In the data rows, zero lies at 4.5, halfway between 4 and 5.
Here are some numbered points:
  7  6  6  6  3  4  4  2  2  6  7  7  3  6  5  7  4  6  6  7  2  5  2  6 0
  6  5  6  6  3  6  2  5  4  3  3  4  5  6  2  6  4  3  3  6  6  2  6  6 1
  5  2  5  4  4  6  2  5  6  2  4  2  4  6  5  6  3  4  5  3  3  3  4  5 2
  5  4  1  3  6  3  4  3  5  5  3  5  5  4  5  2  5  6  5  2  5  7  3  6 3
  2  6  7  6  6  3  6  7  3  6  2  6  5  6  4  2  3  3  4  2  3  5  5  5 4
  4  7  2  6  7  3  4  5  7  5  3  3  6  3  6  1  6  7  6  3  3  6  3  6 5
  2  4  2  3  5  2  5  6  6  7  4  6  5  2  5  3  6  5  5  3  7  5  4  6 6
  5  4  4  2  3  6  3  5  6  3  6  5  6  3  3  6  6  2  2  6  5  2  7  6 7
  5  6  5  3  2  7  3  6  5  4  5  4  4  4  2  6  6  1  2  7  5  2  6  6 8
  7  5  6  4  2  7  4  6  6  2  3  5  4  6  3  7  4  2  1  7  5  2  7  6 9
  6  7  2  5  6  6  6  2  2  2  3  3  7  1  7  6  5  4  7  2  7  6  2  5 10
  3  3  5  7  6  7  5  3  3  2  4  4  4  4  5  7  5  4  5  2  6  5  5  4 11
  7  4  7  5  5  7  4  6  5  2  4  3  3  6  6  7  3  6  5  3  4  5  5  4 12
  7  6  7  7  1  6  5  3  2  5  7  5  4  6  5  7  6  5  5  6  4  3  3  6 13
  6  6  1  6  4  1  5  4  7  4  7  3  7  1  6  2  7  4  7  5  3  3  4  5 14
  3  4  2  6  6  2  5  5  6  6  2  6  4  1  6  3  6  4  7  2  6  3  2  6 15
  3  5  3  4  4  3  2  7  6  6  6  2  5  3  6  5  6  6  6  7  1  4  5  2 16
  6  1  3  2  6  4  6  5  4  2  7  2  7  1  6  2  7  4  4  6  1  4  7  6 17
  5  6  3  2  5  4  5  3  5  5  4  4  6  5  5  3  3  5  6  5  6  6  3  6 18
  2  5  5  6  2  6  4  5  5  7  6  5  5  4  3  6  6  3  2  7  6  4  6  5 19
  2  4  3  3  7  1  6  6  5  7  6  7  6  6  6  1  3  4  3  3  4  4  3  6 20
  6  6  5  2  3  5  5  3  6  4  6  5  4  5  4  5  5  3  3  6  6  2  5  6 21
  5  6  2  5  6  2  6  3  4  6  2  5  7  4  6  2  3  7  7  2  6  7  3  6 22
  5  6  3  7  7  6  6  4  4  5  2  3  5  3  6  2  7  7  7  2  6  7  3  7 23
  1  6  2  6  3  2  2  7  7  7  5  1  4  4  6  5  7  7  7  7  1  3  2  1 24
  2  5  3  3  4  3  1  7  6  6  7  1  5  2  7  5  7  7  7  7  1  3  5  1 25
  2  6  6  5  2  6  4  4  4  5  6  5  5  4  3  7  5  3  3  7  6  5  5  5 26
  4  2  4  7  6  4  6  5  5  6  6  6  6  6  5  3  3  6  4  6  3  6  4  5 27
  5  2  2  2  6  5  6  3  4  5  6  5  6  4  6  4  3  5  6  5  6  5  3  6 28
  7  4  6  4  7  6  6  5  2  2  6  2  5  3  6  3  4  6  6  2  3  6  5  7 29
  2  6  2  5  7  6  6  2  2  2  4  5  6  1  7  7  4  3  6  2  7  4  3  3 30
  6  7  4  6  2  2  6  1  2  5  7  7  6  7  7  7  5  7  6  6  2  7  2  4 31
  5  4  2  3  6  4  4  3  6  5  4  5  5  4  6  3  5  6  6  2  6  5  3  6 32
  3  5  3  4  5  2  4  4  6  6  2  6  3  2  6  3  7  4  7  3  6  3  2  5 33
  4  2  5  7  3  6  5  7  3  6  2  3  4  4  1  3  4  3  1  2  1  2  7  3 34
  4  6  7  3  6  6  6  5  2  5  4  5  1  7  4  4  3  5  5  4  7  4  3  6 35
  4  6  6  7  6  6  6  7  2  4  3  2  4  6  6  2  3  6  3  1  2  5  7  6 36
  7  5  3  1  1  6  1  7  5  3  5  2  1  4  2  6  5  1  2  7  7  2  4  5 37
  2  5  5  5  5  6  5  2  5  3  5  4  7  4  7  7  3  5  5  4  5  7  4  2 38
  3  6  7  3  4  6  7  5  2  6  5  6  3  6  2  5  3  3  3  5  6  4  5  7 39
  3  6  2  5  7  1  6  3  3  4  6  6  4  1  4  5  4  3  7  3  7  2  2  3 40
  6  6  7  6  4  6  5  5  3  2  2  2  4  6  6  6  3  6  5  5  6  5  5  4 41
  2  3  7  4  2  6  2  3  6  4  3  2  6  5  6  5  7  6  6  7  7  7  5  1 42
  2  5  6  7  5  6  5  3  6  3  5  3  7  4  7  7  3  6  5  3  6  7  4  2 43
  4  3  5  5  5  3  6  7  7  7  7  7  5  5  4  1  7  6  7  3  7  6  4  4 44
  6  3  6  5  5  6  6  5  3  2  5  3  4  6  5  6  3  6  4  3  3  6  6  5 45
  4  3  5  7  3  6  4  6  2  6  3  3  4  4  2  4  4  3  2  3  3  2  6  4 46
  6  1  2  5  3  5  2  6  7  4  3  4  6  6  4  4  6  2  2  6  4  3  6  4 47
  5  7  2  5  7  1  5  3  5  7  3  5  5  5  7  2  5  7  6  2  7  7  2  6 48
  5  1  1  7  2  7  5  3  2  5  2  2  4  5  1  4  4  7  2  2  3  5  7  1 49
  3  6  5  2  5  4  6  5  6  5  6  6  3  5  2  2  3  2  4  3  6  3  3  4 50
  5  3  7  7  3  7  2  3  6  2  3  2  5  6  5  7  3  7  4  6  7  5  4  4 51
  3  6  7  6  2  6  5  4  2  6  7  7  3  5  2  7  5  2  2  6  7  2  5  6 52
  3  7  2  7  7  4  6  3  3  2  3  4  6  1  6  5  7  4  6  2  7  5  2  3 53
  7  4  7  7  6  5  5  4  2  3  2  4  2  6  5  5  3  6  5  2  6  6  4  6 54
  4  2  5  4  5  5  2  3  4  4  6  4  6  3  6  6  4  5  5  4  5  6  6  1 55
  3  4  5  6  7  6  5  3  3  2  7  4  6  2  7  6  4  5  5  2  5  7  6  4 56
  5  6  6  4  5  5  6  3  3  2  6  1  5  4  6  4  4  7  7  3  4  7  6  5 57
  4  6  4  5  6  5  5  4  5  5  5  3  5  3  6  2  4  6  6  3  3  5  5  5 58
  7  1  7  3  7  6  6  7  2  3  7  2  5  3  6  3  4  7  4  5  1  6  7  5 59
  6  7  5  4  6  6  6  3  2  4  3  6  5  6  5  5  3  6  4  5  7  6  4  4 60
  3  2  2  1  7  1  6  1  5  3  3  7  5  1  4  3  5  1  7  3  4  2  2  2 61
  4  3  3  2  7  2  6  3  5  4  3  6  4  3  3  3  5  1  6  3  3  2  3  2 62
  5  4  6  2  6  6  6  5  2  2  6  3  2  6  6  4  3  4  6  3  2  4  4  5 63
  2  6  6  7  7  3  4  7  7  7  2  2  3  7  5  1  3  3  1  4  1  6  7  1 64
  7  5  6  5  2  6  1  5  3  2  2  4  6  6  2  7  3  4  3  6  5  2  7  6 65
  5  4  6  4  6  6  6  5  3  3  6  3  5  4  5  3  3  5  6  3  4  5  5  7 66
  7  4  6  7  7  5  6  4  6  7  2  2  5  5  1  2  3  2  1  2  2  1  7  1 67
  2  3  5  7  3  3  5  6  5  7  7  7  5  7  4  4  3  4  4  7  5  4  2  7 68
  3  5  5  2  4  6  5  3  3  2  3  3  5  4  5  6  2  4  6  5  4  6  3  3 69
  1  4  4  2  7  1  5  7  5  7  6  6  7  6  6  1  3  3  2  3  4  4  3  6 70
  7  1  2  7  2  7  1  6  7  2  2  1  1  5  2  7  7  2  2  6  3  5  6  7 71
  2  2  2  7  2  6  4  7  3  5  2  3  1  3  1  5  4  3  1  3  1  3  7  4 72
  5  3  2  4  3  6  2  6  6  2  5  3  5  5  4  3  7  3  3  6  6  2  5  6 73
  5  6  7  4  5  5  6  5  3  5  3  2  1  6  5  5  4  4  6  3  5  2  5  6 74
  3  6  5  5  5  4  3  6  7  6  3  3  4  6  4  2  4  2  1  5  2  5  7  3 75
  3  5  4  2  6  4  5  5  6  6  5  6  6  6  5  2  4  6  6  4  5  5  4  5 76
  3  4  5  5  7  5  6  4  3  3  6  5  6  3  6  5  4  5  5  3  5  7  5  4 77
  2  3  5  7  7  7  6  2  2  2  5  4  5  3  6  7  6  5  5  2  7  6  5  4 78
  7  5  5  3  3  6  3  5  4  4  4  5  4  5  3  5  3  4  4  6  6  3  4  6 79
  6  5  2  7  3  5  5  3  3  5  6  6  5  6  5  7  3  6  5  6  2  6  3  4 80
  6  6  2  3  7  4  6  2  4  3  3  6  7  2  7  4  6  5  7  3  5  5  2  3 81
  3  4  2  4  1  6  1  7  7  3  3  5  6  3  1  7  4  2  1  7  2  5  7  6 82
  7  6  6  6  1  6  2  5  3  4  6  5  4  5  3  6  5  3  3  7  6  1  4  6 83
  7  6  2  7  7  3  5  2  5  4  3  2  3  2  7  2  5  6  7  2  6  5  3  7 84
  2  4  1  2  6  1  5  6  7  7  4  7  5  2  7  3  7  7  6  2  7  5  3  6 85
New points follow, each followed by the numbers of its two nearest points above by angle, nearest first.
  6  6  5  5  5  3  2  7  7  6  3  3  2  5  3  5  5  2  2  6  3  6  7  3 75 64
  5  7  2  7  7  1  6  4  4  6  2  5  7  4  6  2  3  7  7  2  5  7  3  6 22 48
  6  3  7  3  6  6  6  7  2  2  6  2  1  6  6  3  3  4  6  2  2  3  5  7 63 66
  5  5  3  3  5  4  5  4  5  5  4  4  6  6  5  4  3  6  6  5  5  5  3  6 18 22
  7  5  7  7  3  7  5  4  3  2  2  2  1  6  6  7  3  7  6  6  7  5  2  4 41 51
  2  6  5  7  7  6  5  4  6  7  3  3  5  6  3  1  6  6  4  3  1  7  7  1 64 75
  2  7  5  5  6  4  7  6  4  7  2  5  4  5  4  2  3  5  5  2  5  7  4  5 4 22
  4  6  3  5  7  5  5  4  6  4  5  2  5  1  6  1  5  7  7  4  2  5  6  5 58 5
  3  4  6  3  2  6  4  2  3  2  5  3  6  6  6  6  6  6  6  6  5  6  4  3 42 69
  6  6  5  3  1  7  3  5  6  4  6  4  4  4  2  7  7  1  1  7  5  2  7  6 8 7
  2  1  6  3  4  7  1  6  7  6  7  3  6  3  7  7  3  7  1  3  4  6  7  1 55 43
  3  6  3  6  3  2  3  5  6  7  6  3  4  5  6  5  6  6  6  7  2  4  3  2 24 16
  3  6  7  6  2  7  6  4  3  7  7  7  6  5  2  6  3  2  2  7  7  1  4  6 52 26
  7  6  6  3  4  4  5  2  2  4  5  4  4  6  6  6  3  7  5  6  7  7  3  6 60 0
  4  3  4  4  6  3  6  6  7  6  6  7  5  4  4  1  7  6  7  3  7  5  3  5 44 85
  2  6  6  7  6  5  6  7  4  6  2  4  5  7  5  1  3  4  4  2  3  5  4  7 4 36
  1  7  7  3  4  4  6  7  2  7  3  4  5  6  3  3  3  2  4  4  3  2  3  5 4 39
  7  6  6  3  3  7  6  2  3  3  3  2  4  6  6  7  3  7  5  5  6  5  3  5 41 60
  5  1  3  3  2  7  1  6  6  2  5  4  4  5  3  3  7  2  2  7  7  1  5  6 73 47
  2  6  2  3  5  4  6  2  2  2  3  4  6  3  5  7  4  3  7  7  2  4  3  1 69 30
  2  6  6  7  6  3  4  7  6  7  2  3  4  6  5  2  3  3  2  4  2  6  6  2 64 75
  3  6  5  2  5  5  6  6  6  7  7  5  3  7  2  2  3  2  3  3  6  3  3  4 50 39
  3  6  5  6  6  6  5  4  3  4  2  4  5  5  6  3  4  7  3  3  3  7  6  5 36 58
  7  2  2  2  6  6  6  1  4  5  6  5  6  3  7  5  3  6  7  5  6  6  3  6 28 32
  2  6  2  5  4  2  3  5  6  7  6  3  4  4  6  4  6  7  7  6  2  4  2  3 24 16
  3  6  4  3  3  5  4  7  3  4  3  5  4  3  2  5  4  2  3  6  5  2  5  6 8 37
  6  3  5  3  5  6  5  7  3  2  5  3  3  6  5  3  4  3  5  3  2  3  5  6 63 66
  7  2  7  3  7  6  6  6  2  2  7  2  5  4  6  3  4  7  5  5  2  6  6  6 59 29
  7  3  7  5  6  7  6  6  3  2  5  2  3  6  5  6  3  6  4  2  3  5  6  6 45 12
  6  6  7  2  1  7  5  3  6  4  7  5  4  6  4  7  5  4  2  7  7  1  6  6 21 9
  2  6  7  6  1  7  5  4  2  7  7  7  1  6  1  7  4  1  2  7  7  2  5  6 52 26
  7  5  7  1  2  7  3  6  3  4  4  6  4  7  2  7  2  3  3  7  7  2  4  6 79 9
  5  1  4  7  6  4  6  4  4  7  7  7  6  7  5  4  3  6  4  7  3  6  3  5 27 68
  2  6  4  7  4  5  6  4  5  7  7  7  7  6  3  4  3  4  3  6  6  6  4  7 68 19
  2  4  6  3  2  6  4  2  6  3  3  3  5  5  6  4  5  6  6  6  6  6  4  3 42 51
  6  3  4  2  5  5  6  5  4  2  5  3  6  3  6  2  6  4  4  6  3  4  6  6 17 59
  3  6  3  5  5  3  6  3  3  4  6  5  5  3  6  5  5  5  6  6  2  6  4  3 31 80
  5  1  3  7  2  6  1  7  7  3  3  2  7  7  4  7  3  4  1  6  4  1  7  3 47 65
  2  5  6  3  4  7  4  3  2  2  2  3  5  6  5  6  3  6  5  5  4  5  4  2 69 41
  7  6  3  6  6  3  5  3  4  4  4  3  4  3  7  3  4  6  6  3  6  5  3  6 84 48
  3  7  5  3  4  6  5  2  4  2  2  4  5  4  6  6  4  6  7  5  6  6  3  2 69 38
  2  6  7  7  7  3  6  7  6  7  2  5  5  5  4  1  3  4  2  3  1  7  7  1 64 4
  1  5  7  7  6  4  6  7  4  7  2  4  5  6  4  2  3  3  4  1  2  6  5  3 4 64
  7  6  5  7  3  7  1  5  3  3  7  4  5  5  3  5  6  3  5  5  7  1  3  6 83 1
  6  5  5  6  6  4  6  3  5  6  3  3  5  5  3  3  3  2  3  3  2  3  6  2 67 64
  6  7  4  5  2  3  6  2  2  5  6  7  6  6  6  6  5  6  5  6  3  6  2  5 31 0
  7  4  6  6  5  6  4  6  5  3  4  2  3  6  5  6  3  5  5  3  3  5  5  4 12 45
  7  5  7  7  1  7  2  4  3  5  7  6  3  5  2  7  5  2  3  7  6  1  4  6 83 52
  7  7  4  5  7  5  6  3  2  4  2  5  5  6  6  4  4  7  5  5  7  7  3  4 60 22
